(in the rows, 128 means zero)
Each path below is one point turned by a fixed rotation once a step. After each direction that follows a path, write how fast that rotation turns it, in degrees each step (0 if it stays still).
Each turn is a multiple of 5 degrees from 10 to 175, or 0.
Each row of a path follows its step; steps can be skipped.

step 0: [128, 149, 116, 183, 158, 118, 110, 125,  80,  96, 154, 151, 145, 128, 197,
  91, 130, 206, 115, 148, 125, 136, 118, 127, 136,  78, 161, 146,  79, 128,
  74, 129, 113, 129, 138, 122,  61, 130, 175,  99, 120, 119, 129, 100, 156,
 140, 158, 170, 113, 137, 106, 180, 138, 162, 163, 131]
step 1: [153, 117,  97, 152, 155, 119, 104, 104, 141, 155,  84, 182, 153,  70, 162,
 119,  98, 108, 134, 172, 153, 144,  60, 188,  57,  84, 130, 132, 116, 138,
  74, 159, 136, 119, 154, 115,  83, 138, 128, 150, 155, 166, 104,  90,  69,
 122, 129, 114, 130, 114, 141, 140, 110, 128, 138, 126]
step 2: [179, 120, 141, 173, 130, 127, 154, 137, 172, 115, 127, 132, 151, 107, 149,
 156, 133, 110,  78, 120, 179, 177,  92, 163,  86, 123, 115,  98, 168,  50,
 128, 141, 107, 103, 107, 105, 108, 119, 104,  82, 161, 106, 191,  97, 163,
  92, 100, 102, 147, 108, 153, 123, 117,  86, 119, 143]
step 3: [ 87, 195, 135, 134, 137, 118, 108,  80, 109,  69, 144, 158, 179, 163, 140,
 116, 127, 158, 133, 120, 123, 132, 108, 120, 107, 108, 134, 150, 143,  74,
 110,  41, 117,  81, 111, 104, 127, 139, 160, 105, 143,  90, 167,  99, 179,
 136, 139, 139, 107, 137, 152, 191, 112,  99, 129, 144]
step 4: [137, 178, 121, 120,  95,  71,  76,  73, 134, 148,  79, 171, 178,  82, 116,
  56, 149, 132, 143, 147, 129, 115, 115, 132, 116, 121, 126, 123,  83,  88,
  87, 108, 168, 122, 145, 143,  71, 145, 142, 176,  94, 133, 126, 116, 119,
 167, 113, 103, 155, 143, 130, 131, 135,  82, 146, 109]
step 5: [184, 115, 153, 164,  96,  98, 159, 146, 140, 164, 135, 120, 147, 106, 165,
  81,  94, 132,  90, 120, 155, 139, 108, 178, 139, 123,  66, 129, 117, 117,
 134, 159, 147, 143,  90, 163,  80, 116, 120,  97,  95,  97, 162,  92, 130,
 136, 144, 120, 202, 117, 163, 177, 148, 117, 154,  76]
step 6: [162, 153, 156, 156, 142, 129, 133, 110, 113, 118, 156, 107, 148, 111, 194,
 108, 126,  81, 130,  90,  70, 150, 102, 170, 117,  75, 142, 189, 156, 159,
 128,  70, 113, 115, 118,  79, 110, 169, 131,  88, 147, 112, 148, 119, 114,
 126, 182, 101, 127, 116, 171, 190, 123, 134, 104, 124]
step 7: [175, 158, 163, 139, 122, 108,  78,  83, 107, 160, 151, 154, 163,  67, 146,
 103, 186, 127, 130, 131, 113, 195, 106, 110, 117, 127, 156,  75, 121,  99,
  96, 104, 112, 172, 111,  52, 104, 169, 142, 145, 134, 144, 123, 141, 122,
 117, 154, 115, 100, 133, 107, 115, 112,  84, 157, 154]
step 8: [151, 121, 176, 137, 133,  90, 107, 112,  98, 163, 200, 157, 147, 129, 154,
 117,  76, 171, 163, 141, 189, 159, 107, 164, 127, 131,  81, 105, 122,  98,
 102, 105, 120, 125,  86, 161, 109, 117, 131, 127,  96, 165, 138,  58, 139,
  76, 101, 145, 129, 112,  96, 145, 112,  91, 151, 116]
step 9: [145, 135, 142, 164, 121, 102,  95, 100, 106, 124, 122, 121, 117, 114, 164,
  81, 104, 106, 157, 178, 103,  98, 141, 156, 119,  53, 149, 196, 170, 118,
 115, 116, 148,  89, 137, 172, 102, 133,  99,  98, 149, 133, 159,  84, 154,
  55,  93,  88, 141, 126, 158, 143, 136, 107, 112, 160]
step 10: [168, 174, 139, 194,  81, 137, 100,  85, 116, 161, 118, 166, 114, 114, 111,
  97, 130,  85,  93, 180, 134, 107, 119,  91,  75, 119, 148, 102, 135,  81,
 124, 124, 139, 141, 126,  79, 137, 122, 131, 102, 158,  88, 145, 146, 141,
 100, 179, 102, 165, 145, 130, 164, 162, 130, 184, 153]
step 11: [151, 181, 151, 160, 102, 145, 112, 105, 117, 143, 156, 112, 141, 138, 122,
 135, 105, 149, 152, 108, 205, 145, 126, 154,  83, 155, 117, 136,  88, 100,
 103,  67, 100,  88, 149,  82,  87, 110, 130,  93,  69, 112, 120, 111,  91,
 124, 173, 105, 160, 120,  71, 157, 127, 112, 123,  81]
[121, 131, 125, 131, 136, 109, 126, 138, 137, 134, 124, 119, 142, 126, 125,
 134, 131, 126, 128, 129, 124, 125, 127, 135, 135, 129, 125, 117, 144, 126,
 130, 106, 148, 132, 138, 131, 130, 117, 126, 120, 129, 129, 129, 130, 127,
 120, 121, 137, 116, 124, 117, 131, 130, 125, 141, 134] -> 70
[140, 123, 132, 138, 133, 138, 129, 128, 130, 148, 117, 120, 138, 126, 139,
 138, 137, 139, 131, 127, 124, 118, 124, 127, 123, 128, 130, 134, 120, 127,
 128, 129, 124, 127, 137, 125, 129, 129, 119, 125, 112, 139, 143, 139, 122,
 135, 144, 140, 122, 121, 135, 132, 135, 142, 129, 124] -> 65
[133, 129, 131, 124, 141, 110, 122, 147, 135, 121, 131, 124, 135, 124, 127,
 125, 124, 118, 125, 133, 138, 128, 125, 128, 128, 133, 133, 141, 110, 144,
 130, 133, 125, 141, 125, 123, 120, 125, 131, 123, 127, 121, 126, 146, 130,
 125, 140, 120, 124, 135, 120, 139, 132, 128, 120, 120] -> 60
[136, 122, 115, 122, 142, 128, 126, 122, 131, 135, 138, 138, 122, 121, 154,
 134, 120, 121, 132, 126, 120, 134, 129, 124, 129, 130, 137, 129, 128, 136,
 125, 134, 119, 131, 120, 120, 124, 127, 125, 127, 135, 124, 133, 128, 130,
 125, 112, 140, 114, 118, 119, 120, 117, 126, 141, 120] -> 55
[116, 125, 133, 130, 139, 145, 115, 123, 137, 129, 137, 116, 124, 115, 113,
 126, 118, 131, 127, 129, 134, 125, 123, 154, 129, 130, 115, 123, 124, 124,
 130, 130, 121, 129, 125, 131, 118, 130, 115, 138, 127, 126, 129, 140, 125,
 128, 120, 127, 130, 123, 127, 125, 129, 126, 138, 117] -> 110
[135, 116, 133, 138, 131, 120, 131, 125, 135, 122, 108, 121, 121, 116, 127,
 126, 116, 126, 116, 126, 127, 127, 122, 127, 132, 115, 132, 135, 133, 124,
 135, 125, 119, 126, 123, 126, 156, 127, 130, 124, 131, 128, 123, 130, 124,
 127, 127, 115, 136, 118, 124, 133, 117, 136, 140, 123] -> 90
[130, 122, 130, 135, 140, 123, 139, 134, 122, 125, 138, 129, 131, 117, 129,
 128, 119, 130, 139, 128, 131, 142, 132, 126, 126, 141, 137, 142, 130, 111,
 142, 129, 134, 124, 131, 129, 129, 114, 112, 131, 122, 127, 119, 127, 116,
 131, 125, 134, 136, 141, 146, 125, 126, 124, 130, 130] -> 110
